Each path below is one point turned by a fixed rotation once a step. After each direction that follows a path, write how fast that rotation turns it, in degrees per step (0 if it stays still).
Each turn is a multiple of 5 degrees from 10 to 175, or 0.
Path 1:
-2.473	-0.254	2.051	-3.072	-1.763	1.395	-0.196	1.575	-0.440	2.323	-0.040	-1.204	-2.957	3.041	2.173	-2.019	0.373	-0.333	-1.415	0.581	1.549	-2.425	1.771	-2.775	3.328	-0.700	1.019	0.335
-0.304	0.993	-0.505	-3.089	-2.635	0.783	0.588	-0.817	-3.887	3.658	-3.719	1.489	-2.062	0.920	-1.114	-1.979	-1.192	-0.418	0.149	0.078	-0.823	-1.946	2.637	-1.065	1.922	-0.494	1.521	-1.264
-3.253	-0.361	2.069	-2.623	-0.836	-2.123	0.944	-1.225	-0.854	3.526	-2.582	1.330	-2.217	0.166	2.049	-0.701	-0.352	2.169	-0.832	0.661	2.739	-2.508	1.010	1.738	0.953	-2.355	2.091	-0.673
-0.869	0.457	1.066	-3.672	0.567	-2.686	-0.600	2.930	-2.175	4.265	0.210	0.142	-1.950	2.215	-2.026	-0.879	-0.228	1.225	-0.058	-0.763	1.598	1.044	3.137	0.505	2.528	-1.643	1.222	-0.908
-1.844	1.041	0.080	-1.317	-0.205	-0.486	0.191	-0.165	-1.591	5.862	0.585	-2.662	-1.911	2.440	2.121	0.691	0.245	-0.395	-1.300	1.651	-1.502	-2.074	2.360	-0.758	0.963	-2.497	2.220	-1.194
0.870	1.187	-0.822	-4.462	-4.425	-1.162	-0.490	1.043	-0.131	2.977	-0.615	1.123	-1.834	1.438	0.854	0.273	1.447	-0.250	1.312	2.696	0.943	-2.047	1.569	-0.150	3.043	-1.587	1.445	-1.058
-2.672	0.952	-0.953	-2.523	-0.681	2.020	-0.312	1.227	-1.954	3.240	-2.234	0.033	-4.510	2.208	1.353	-1.378	0.811	2.284	-1.130	1.394	3.075	-0.995	0.073	-1.082	1.066	-0.212	0.663	-1.870
-2.301	0.829	1.857	-4.624	-0.195	-1.695	1.059	-0.570	-1.747	2.506	-2.220	0.555	-1.676	1.162	-1.658	-2.045	-1.146	1.123	-0.035	2.025	-0.652	-0.652	1.209	-3.652	2.224	-1.793	2.142	0.028
-1.729	0.108	2.831	-4.089	-1.609	0.518	0.232	-1.769	-0.821	5.979	0.686	0.143	-1.982	0.358	0.676	-1.055	-1.366	0.194	-1.008	-1.292	1.169	-2.225	1.713	1.147	1.656	-0.431	0.099	-1.240
-1.149	-1.565	0.283	-1.861	-1.509	-1.414	-0.317	2.092	-2.611	2.583	-1.344	0.465	-2.275	2.760	1.183	-1.331	0.768	-0.605	-0.503	-1.037	0.997	-1.989	3.465	0.444	3.828	-2.291	2.782	1.344
-0.843	2.811	-0.457	-1.176	-1.529	-1.439	0.337	1.101	-2.895	4.752	-3.257	-0.289	-1.574	1.197	0.669	-0.066	-0.724	0.874	-0.686	1.763	0.277	-1.060	3.235	0.978	-0.167	-1.667	1.456	-3.449
-1.771	-0.059	-0.425	-4.163	0.095	-2.670	0.310	-0.352	0.002	3.926	0.136	0.428	-2.724	1.280	0.225	1.374	1.804	2.343	1.303	2.589	1.838	-1.281	0.000	-0.004	1.685	-3.025	2.600	-0.767
-1.294	1.969	1.060	-4.163	-1.363	0.389	-1.232	2.839	-0.584	4.386	1.328	-1.329	-2.638	2.728	0.433	-1.644	-0.052	0.653	-1.782	1.578	1.104	0.834	1.101	-1.760	2.433	-0.331	-0.308	-1.121
-1.451	-0.049	-0.207	-2.978	-1.431	1.827	0.911	-1.482	-2.011	3.315	-1.317	-0.822	-2.790	2.242	0.372	-0.593	0.384	-0.855	0.670	1.051	-0.991	-3.740	1.960	-3.515	2.421	-1.074	2.241	-0.574
-1.128	0.890	1.080	-4.119	-4.228	-0.514	-0.015	-0.612	-1.409	3.244	-3.113	2.665	-1.917	-0.097	1.494	-2.411	-0.947	0.778	-1.133	1.189	1.511	-1.583	0.711	1.106	2.063	-0.796	0.764	-0.389
-2.939	-0.770	1.536	-2.429	1.409	-0.836	0.693	1.177	-2.333	2.883	-2.185	0.361	-3.281	1.931	-0.872	-1.027	-0.031	2.237	0.228	-1.482	3.535	-1.557	2.704	-0.107	1.646	-1.253	1.762	-1.416
Directions:
-0.655	0.329	-0.091	-0.149	0.955	-0.785	0.271	0.029	-0.105	-0.392	-1.058	0.592	-0.275	-0.422	-0.647	-0.027	-0.091	1.467	0.165	0.579	0.898	0.753	-0.662	0.085	-0.742	-0.195	0.098	-0.518 -> 85
-0.680	-0.238	0.327	0.136	0.367	-0.210	0.996	0.340	-0.742	0.477	0.662	1.033	0.287	-0.277	0.107	-0.727	1.466	-0.687	0.118	0.992	-0.088	-0.119	0.363	0.096	-0.151	0.876	-0.355	-0.265 -> 0
0.042	-0.701	0.159	-0.539	-0.354	0.089	-0.558	0.689	0.711	-0.210	0.819	0.554	-0.512	0.060	0.404	-0.066	0.595	0.386	0.017	-0.646	1.661	0.163	-0.490	1.096	0.631	0.270	-0.476	0.383 -> 120
Path 2:
-1.207	-0.076	4.582	2.120	-0.250	1.206	-2.368	-2.152	0.304	-0.775	0.285	-0.071	2.458	-0.746	-1.154	-0.412	-2.294	3.268	-0.502	-0.484	0.509	1.687	-0.766	1.241	-1.522	-0.233	1.697	-2.394
0.001	-0.488	-1.166	0.992	0.522	-0.869	-4.433	-3.986	1.375	-1.271	1.281	-0.918	0.022	-1.797	-2.210	1.912	-1.766	2.816	-0.775	-0.079	-0.026	-0.395	0.420	2.050	-2.461	0.050	0.388	-1.082
-2.832	0.078	0.669	1.738	-0.996	1.949	-3.180	0.419	-0.255	-1.574	2.680	-0.876	2.582	-0.498	-0.537	2.695	-0.634	2.302	-1.040	0.080	-1.218	2.073	-0.698	2.954	-1.617	-0.889	1.919	0.149
-1.501	-1.766	3.103	0.095	-0.699	1.517	-2.875	-3.623	0.496	0.294	0.140	-1.191	2.087	-1.935	-1.092	-0.203	-2.518	1.867	1.469	-1.038	0.089	0.399	-1.411	1.238	-3.223	-0.969	0.732	-1.256
0.248	1.774	-0.016	2.258	1.146	1.022	-4.497	-2.908	1.216	-0.373	0.606	-2.421	1.056	0.419	-0.816	1.572	-0.655	2.352	-1.803	1.161	-0.002	-0.094	0.705	2.521	-2.720	0.055	1.474	-1.221
-2.105	0.350	1.882	1.103	-0.203	-0.036	-3.291	-0.052	0.998	-0.084	3.572	-0.883	1.937	-3.219	-1.159	1.440	-0.713	2.296	-0.828	-1.539	-0.978	1.964	-1.623	2.139	-2.360	-0.152	0.555	1.348
-1.136	-1.680	0.610	0.719	-1.350	2.941	-3.060	-3.920	0.972	0.423	-0.279	-1.852	1.253	-1.058	0.921	1.344	-1.536	1.362	1.075	1.213	-1.342	0.972	-2.199	2.408	-3.040	-0.021	0.165	-0.702
0.242	1.287	2.390	2.827	0.802	1.562	-4.669	-1.044	0.729	-0.049	0.661	-3.115	3.066	-0.849	-1.082	-0.318	-0.314	1.247	-2.238	-0.072	0.214	-0.728	0.158	1.967	-2.016	-1.293	0.019	-0.226
-0.886	0.331	0.783	1.045	0.418	-0.807	-4.108	-1.624	1.114	0.963	1.721	-1.107	0.539	-3.672	-0.436	1.599	0.897	2.406	-0.008	-0.403	-0.399	1.892	-3.286	1.101	-2.902	1.666	0.967	-0.589
-0.328	-1.342	1.204	2.115	-1.195	3.060	-2.850	-2.623	1.505	-1.014	1.051	-1.529	1.978	-0.874	1.046	0.696	-1.548	2.095	-1.798	1.581	-2.438	1.287	-1.762	2.661	-0.787	0.678	-1.429	0.536
0.301	-0.897	1.001	2.233	-1.248	0.665	-4.872	-0.872	-0.566	-0.068	-0.339	-2.878	2.897	-3.362	-1.117	0.350	0.643	0.417	-0.716	-1.048	0.465	-0.794	-1.331	1.501	-2.306	-1.930	-0.369	-1.003
-0.976	0.521	1.955	2.796	1.174	0.810	-4.286	-1.528	0.959	0.149	0.153	-0.280	1.211	-1.431	0.099	0.916	0.771	2.867	-0.704	1.749	-0.007	1.967	-3.306	0.718	-0.978	1.998	1.162	-2.315
0.766	-2.288	0.850	1.117	-0.715	0.527	-3.444	-2.767	0.910	-2.108	2.127	-1.260	1.971	-2.537	-0.914	0.038	-1.114	2.877	-2.626	-0.548	-1.921	0.058	-1.320	1.485	-0.538	0.975	-1.938	0.293
-0.215	-1.002	-0.418	2.941	-2.871	1.099	-3.795	-0.604	-1.301	-1.112	-0.876	-1.527	2.080	-2.486	0.069	2.377	0.799	1.287	-0.585	0.253	-0.158	1.246	-1.706	2.457	-1.677	-1.160	1.114	-2.315
-1.639	-0.998	3.612	2.878	1.091	1.083	-4.174	-1.545	0.939	-0.907	0.163	0.592	2.294	-1.603	-1.565	-0.513	-1.503	2.623	-0.481	0.836	0.583	0.744	-2.047	0.418	0.209	-0.024	-0.120	-2.149
0.599	-1.871	-1.258	0.198	-0.035	-0.299	-4.380	-3.396	-0.202	-2.407	1.455	-1.511	1.220	-1.471	-1.515	1.507	0.235	3.293	-1.822	-0.260	-0.919	-0.583	-0.961	0.979	-1.702	1.348	0.566	-1.767
Directions:
0.258	-0.464	-1.440	-0.742	-0.322	-0.585	-0.337	-0.853	-0.295	0.379	-0.614	-0.256	-0.791	-0.584	0.081	0.754	0.605	-0.229	0.975	-0.049	0.203	-0.248	-0.501	-0.150	-0.936	0.254	0.438	-0.628 -> 155
0.779	-0.543	-0.847	-0.225	0.373	0.425	-0.344	-1.292	0.467	-0.543	-0.141	-0.513	-0.152	0.750	-0.153	-0.286	-0.616	-0.034	-0.593	0.536	-0.384	-1.196	0.846	0.159	0.223	-0.009	-0.973	0.288 -> 130
